In the data rows, 500 means zero.
Here is a table of points, one per row:
tensor([548, 441, 578, 700, 622, 345, 589, 536, 309, 719, 595, 730, 418,
        390, 425, 383, 532, 451, 492, 758, 521, 499, 586, 464, 626, 577,
        539, 333, 346, 373, 658, 461])
tensor([295, 396, 360, 487, 262, 408, 321, 469, 454, 521, 508, 527, 273,
        497, 528, 529, 539, 536, 599, 372, 542, 665, 482, 533, 470, 416,
        415, 761, 383, 486, 423, 435])
tensor([448, 604, 503, 641, 527, 487, 331, 557, 740, 446, 303, 551, 348,
        455, 550, 414, 543, 420, 341, 494, 523, 692, 616, 659, 577, 534,
        651, 381, 634, 512, 654, 645])
tensor([531, 551, 398, 440, 607, 176, 455, 311, 560, 354, 673, 440, 493,
        462, 422, 450, 440, 525, 424, 497, 367, 529, 535, 600, 387, 545,
        705, 683, 501, 543, 413, 548])
tensor([379, 496, 429, 395, 718, 657, 445, 496, 653, 623, 605, 449, 314,
        717, 729, 604, 364, 534, 564, 523, 584, 553, 406, 339, 407, 351,
        506, 289, 354, 346, 416, 528])
tensor([321, 599, 529, 511, 567, 436, 549, 602, 501, 703, 552, 481, 421,
        297, 229, 495, 429, 437, 414, 463, 652, 485, 426, 629, 456, 589,
        302, 515, 343, 369, 391, 219])
tensor([625, 554, 344, 438, 420, 591, 671, 654, 601, 367, 444, 505, 489,
        535, 407, 392, 549, 525, 457, 714, 728, 544, 597, 447, 757, 480,
        584, 567, 392, 417, 372, 341])
tensor([609, 310, 323, 408, 642, 455, 355, 574, 513, 472, 310, 411, 517,
        354, 512, 599, 639, 554, 605, 658, 680, 584, 489, 396, 291, 593,
        354, 384, 541, 472, 573, 514])
tensor([736, 687, 614, 505, 577, 582, 579, 499, 433, 404, 640, 666, 418,
        768, 445, 684, 547, 357, 544, 597, 496, 562, 522, 646, 336, 462,
        504, 283, 480, 814, 325, 331])
tensor([628, 596, 375, 632, 549, 613, 484, 426, 478, 626, 340, 502, 631,
        592, 508, 269, 652, 476, 658, 440, 547, 471, 253, 649, 388, 758,
        606, 662, 560, 567, 320, 274])
tensor([679, 588, 410, 212, 463, 468, 481, 458, 227, 455, 445, 377, 545,
        333, 489, 565, 537, 235, 497, 510, 796, 334, 533, 577, 330, 485,
        527, 476, 444, 456, 596, 560])
tensor([584, 577, 765, 677, 459, 579, 309, 643, 497, 698, 226, 270, 616,
        592, 637, 517, 512, 446, 429, 513, 411, 435, 660, 414, 429, 512,
        523, 495, 406, 500, 450, 510])
tensor([481, 350, 543, 484, 429, 383, 507, 468, 395, 535, 377, 681, 620,
        486, 705, 706, 528, 200, 398, 497, 409, 406, 657, 258, 558, 530,
        513, 641, 481, 602, 312, 490])
tensor([490, 494, 416, 550, 722, 643, 553, 605, 402, 270, 462, 404, 533,
        495, 547, 489, 603, 544, 731, 446, 657, 553, 623, 407, 579, 448,
        454, 528, 480, 758, 682, 414])
tensor([465, 513, 382, 401, 284, 351, 689, 836, 442, 298, 548, 516, 456,
        519, 542, 528, 466, 485, 634, 601, 406, 657, 476, 650, 317, 681,
        648, 316, 417, 549, 541, 461])
tensor([411, 307, 569, 537, 473, 682, 323, 585, 261, 327, 367, 701, 469,
        555, 576, 546, 495, 526, 484, 612, 405, 398, 338, 608, 380, 709,
        546, 404, 667, 334, 380, 325])
tensor([639, 481, 698, 472, 435, 565, 723, 439, 460, 450, 393, 293, 382,
        653, 474, 588, 669, 451, 668, 407, 423, 546, 560, 539, 619, 560,
        530, 460, 331, 264, 325, 338])
tensor([577, 642, 548, 723, 542, 391, 349, 613, 607, 428, 590, 645, 589,
        204, 675, 738, 464, 602, 786, 590, 518, 475, 481, 537, 543, 399,
        667, 475, 542, 358, 453, 360])
tensor([587, 663, 438, 708, 448, 516, 491, 592, 446, 361, 636, 432, 563,
        573, 248, 580, 582, 639, 625, 620, 452, 263, 598, 383, 472, 493,
        564, 539, 569, 454, 519, 433])
tensor([702, 576, 341, 588, 799, 358, 596, 597, 624, 211, 330, 489, 420,
        563, 555, 672, 528, 254, 479, 390, 467, 490, 391, 666, 524, 447,
        271, 596, 508, 305, 487, 459])
tensor([686, 477,  91, 546, 490, 722, 337, 483, 594, 549, 370, 713, 312,
        567, 415, 471, 517, 472, 496, 586, 444, 447, 799, 466, 424, 559,
        474, 497, 331, 558, 524, 315])
tensor([537, 618, 553, 415, 517, 596, 212, 458, 659, 432, 587, 414, 557,
        460, 363, 421, 595, 593, 481, 605, 384, 449, 429, 471, 278, 557,
        358, 353, 394, 605, 493, 524])
tensor([683, 537, 585, 442, 630, 545, 471, 647, 650, 554, 445, 781, 564,
        498, 462, 605, 464, 577, 626, 224, 588, 308, 571, 634, 553, 738,
        497, 470, 341, 527, 494, 608])
tensor([533, 531, 505, 403, 395, 553, 568, 790, 730, 553, 397, 441, 385,
        432, 471, 579, 765, 498, 368, 546, 454, 397, 487, 694, 358, 325,
        622, 585, 508, 401, 377, 453])
tensor([400, 681, 514, 261, 585, 464, 286, 598, 389, 374, 544, 427, 655,
        596, 485, 468, 398, 337, 449, 624, 238, 405, 732, 557, 679, 612,
        471, 412, 373, 355, 383, 487])
tensor([491, 582, 607, 631, 399, 524, 514, 530, 450, 447, 449, 508, 483,
        544, 480, 417, 501, 531, 461, 501, 582, 557, 229, 411, 698, 625,
        274, 384, 439, 639, 431, 697])
tensor([602, 591, 477, 642, 400, 652, 500, 489, 398, 328, 480, 447, 439,
        548, 484, 579, 546, 448, 276, 347, 370, 343, 283, 315, 470, 618,
        693, 543, 368, 442, 871, 486])
tensor([492, 604, 495, 576, 338, 607, 413, 532, 424, 449, 420, 568, 444,
        564, 174, 603, 255, 282, 724, 516, 519, 552, 420, 538, 558, 310,
        532, 478, 542, 480, 356, 770])
tensor([372, 420, 336, 463, 527, 450, 553, 414, 393, 438, 306, 463, 389,
        612, 451, 694, 677, 774, 563, 477, 384, 111, 544, 545, 680, 627,
        487, 335, 540, 529, 366, 660])
tensor([532, 467, 504, 453, 293, 421, 530, 563, 696, 551, 580, 462, 587,
        656, 740, 343, 504, 299, 570, 592, 472, 425, 449, 492, 575, 597,
        276, 501, 637, 521, 642, 331])
tensor([343, 563, 370, 481, 461, 528, 309, 599, 478, 376, 463, 487, 613,
        573, 468, 587, 513, 399, 386, 144, 547, 486, 514, 594, 567, 408,
        543, 228, 407, 502, 595, 104])
tensor([504, 369, 300, 542, 588, 650, 468, 760, 592, 562, 735, 362, 438,
        522, 575, 500, 374, 351, 557, 335, 507, 362, 548, 614, 622, 773,
        675, 572, 510, 566, 347, 504])
tensor([450, 366, 410, 666, 458, 571, 630, 561, 602, 334, 699, 427, 583,
        320, 519, 635, 546, 329, 535, 556, 486, 318, 521, 498, 430, 542,
        304, 470, 532, 606, 368, 483])
tensor([596, 240, 679, 677, 536, 403, 398, 700, 439, 449, 659, 337, 491,
        675, 375, 563, 713, 510, 371, 367, 508, 602, 669, 568, 450, 608,
        420, 416, 412, 471, 446, 548])
tensor([419, 373, 666, 496, 577, 594, 482, 459, 569, 392, 615, 724, 525,
        530, 476, 716, 684, 419, 372, 589, 631, 527, 466, 509, 507, 558,
        640, 601, 250, 629, 508, 474])
tensor([616, 501, 418, 469, 319, 443, 501, 336, 565, 477, 498, 538, 408,
        539, 526, 539, 569, 583, 410, 447, 394, 510, 519, 611, 652, 429,
        266, 447, 574, 516, 498, 377])
tensor([443, 492, 339, 724, 704, 600, 372, 456, 444, 398, 508, 371, 312,
        453, 596, 244, 681, 339, 542, 552, 509, 501, 514, 569, 486, 481,
        641, 448, 467, 511, 344, 499])
tensor([341, 581, 368, 446, 666, 557, 570, 495, 402, 693, 501, 519, 720,
        661, 471, 572, 636, 481, 425, 488, 530, 660, 591, 620, 599, 450,
        577, 535, 871, 536, 573, 448])
tensor([324, 660, 611, 509, 473, 741, 679, 391, 606, 415, 511, 602, 349,
        323, 500, 565, 585, 335, 391, 507, 570, 467, 681, 644, 460, 774,
        427, 375, 606, 413, 544, 587])
tensor([433, 735, 352, 695, 535, 584, 597, 486, 275, 468, 581, 486, 511,
        565, 788, 608, 550, 573, 440, 651, 572, 422, 614, 792, 351, 542,
        326, 640, 275, 385, 501, 553])
tensor([581, 392, 552, 421, 610, 665, 492, 685, 492, 288, 465, 659, 782,
        441, 441, 324, 559, 601, 411, 485, 324, 683, 508, 460, 506, 534,
        350, 566, 405, 296, 413, 578])
tensor([633, 530, 380, 497, 572, 523, 619, 680, 369, 592, 417, 434, 517,
        252, 661, 452, 443, 650, 246, 475, 537, 529, 471, 675, 508, 355,
        567, 362, 381, 763, 323, 557])
tensor([666, 434, 608, 529, 543, 403, 246, 642, 424, 374, 490, 426, 219,
        563, 592, 453, 340, 543, 219, 620, 676, 367, 483, 657, 658, 554,
        450, 549, 588, 584, 463, 305])
tensor([408, 368, 486, 499, 623, 491, 592, 653, 587, 551, 526, 568, 549,
        665, 425, 341, 551, 421, 290, 554, 493, 236, 366, 516, 419, 230,
        510, 499, 567, 459, 499, 486])
tensor([470, 613, 560, 604, 570, 509, 654, 526, 529, 273, 367, 492, 514,
        467, 433, 482, 266, 611, 323, 390, 679, 532, 734, 266, 283, 598,
        475, 475, 623, 497, 262, 379])
tensor([580, 723, 455, 389, 466, 553, 440, 792, 396, 568, 695, 616, 279,
        615, 632, 476, 575, 544, 478, 308, 548, 480, 618, 463, 409, 494,
        406, 698, 682, 434, 523, 527])
tensor([536, 574, 290, 571, 423, 392, 360, 581, 636, 508, 537, 439, 707,
        817, 521, 738, 526, 531, 287, 610, 813, 580, 405, 534, 565, 712,
        544, 433, 459, 357, 395, 540])
tensor([427, 562, 455, 567, 412, 291, 499, 540, 578, 323, 423, 713, 531,
        686, 622, 199, 606, 447, 533, 401, 811, 279, 631, 522, 359, 425,
        571, 344, 371, 485, 391, 516])
tensor([404, 367, 575, 603, 398, 672, 389, 525, 532, 360, 446, 485, 616,
        621, 518, 469, 443, 562, 565, 531, 626, 385, 675, 884, 517, 371,
        408, 635, 452, 482, 582, 456])
tensor([667, 491, 643, 338, 431, 665, 444, 293, 524, 327, 750, 506, 513,
        408, 635, 521, 558, 604, 467, 477, 637, 403, 471, 502, 656, 498,
        612, 501, 555, 401, 373, 483])
tensor([714, 259, 392, 632, 426, 570, 649, 371, 538, 586, 502, 469, 539,
        626, 503, 525, 187, 556, 481, 455, 467, 472, 638, 683, 318, 501,
        558, 463, 570, 344, 634, 472])
tensor([336, 570, 663, 386, 696, 400, 571, 557, 639, 404, 286, 433, 367,
        592, 450, 507, 396, 625, 538, 730, 527, 440, 488, 523, 445, 622,
        592, 647, 403, 687, 618, 400])
Along one direction, these points spread out more than along any other. Take the direction at right angles to it along which they spread out most. Then take the direction at right angles to both along which they spread out most. Go by this last direction. Where along it does each point below lie, from 0 to 99? 50 is the average, and the first point above lies past it. One standard deviation of the points above along it is 16.
tensor([419, 373, 666, 496, 577, 594, 482, 459, 569, 392, 615, 724, 525,
        530, 476, 716, 684, 419, 372, 589, 631, 527, 466, 509, 507, 558,
        640, 601, 250, 629, 508, 474]) -> 59
tensor([667, 491, 643, 338, 431, 665, 444, 293, 524, 327, 750, 506, 513,
        408, 635, 521, 558, 604, 467, 477, 637, 403, 471, 502, 656, 498,
        612, 501, 555, 401, 373, 483]) -> 35
tensor([408, 368, 486, 499, 623, 491, 592, 653, 587, 551, 526, 568, 549,
        665, 425, 341, 551, 421, 290, 554, 493, 236, 366, 516, 419, 230,
        510, 499, 567, 459, 499, 486]) -> 71
tensor([470, 613, 560, 604, 570, 509, 654, 526, 529, 273, 367, 492, 514,
        467, 433, 482, 266, 611, 323, 390, 679, 532, 734, 266, 283, 598,
        475, 475, 623, 497, 262, 379]) -> 63
tensor([616, 501, 418, 469, 319, 443, 501, 336, 565, 477, 498, 538, 408,
        539, 526, 539, 569, 583, 410, 447, 394, 510, 519, 611, 652, 429,
        266, 447, 574, 516, 498, 377]) -> 40
tensor([379, 496, 429, 395, 718, 657, 445, 496, 653, 623, 605, 449, 314,
        717, 729, 604, 364, 534, 564, 523, 584, 553, 406, 339, 407, 351,
        506, 289, 354, 346, 416, 528]) -> 59
tensor([625, 554, 344, 438, 420, 591, 671, 654, 601, 367, 444, 505, 489,
        535, 407, 392, 549, 525, 457, 714, 728, 544, 597, 447, 757, 480,
        584, 567, 392, 417, 372, 341]) -> 52
tensor([584, 577, 765, 677, 459, 579, 309, 643, 497, 698, 226, 270, 616,
        592, 637, 517, 512, 446, 429, 513, 411, 435, 660, 414, 429, 512,
        523, 495, 406, 500, 450, 510]) -> 82
tensor([533, 531, 505, 403, 395, 553, 568, 790, 730, 553, 397, 441, 385,
        432, 471, 579, 765, 498, 368, 546, 454, 397, 487, 694, 358, 325,
        622, 585, 508, 401, 377, 453]) -> 54
tensor([577, 642, 548, 723, 542, 391, 349, 613, 607, 428, 590, 645, 589,
        204, 675, 738, 464, 602, 786, 590, 518, 475, 481, 537, 543, 399,
        667, 475, 542, 358, 453, 360]) -> 28
tensor([683, 537, 585, 442, 630, 545, 471, 647, 650, 554, 445, 781, 564,
        498, 462, 605, 464, 577, 626, 224, 588, 308, 571, 634, 553, 738,
        497, 470, 341, 527, 494, 608]) -> 43
tensor([433, 735, 352, 695, 535, 584, 597, 486, 275, 468, 581, 486, 511,
        565, 788, 608, 550, 573, 440, 651, 572, 422, 614, 792, 351, 542,
        326, 640, 275, 385, 501, 553]) -> 25
tensor([602, 591, 477, 642, 400, 652, 500, 489, 398, 328, 480, 447, 439,
        548, 484, 579, 546, 448, 276, 347, 370, 343, 283, 315, 470, 618,
        693, 543, 368, 442, 871, 486]) -> 49
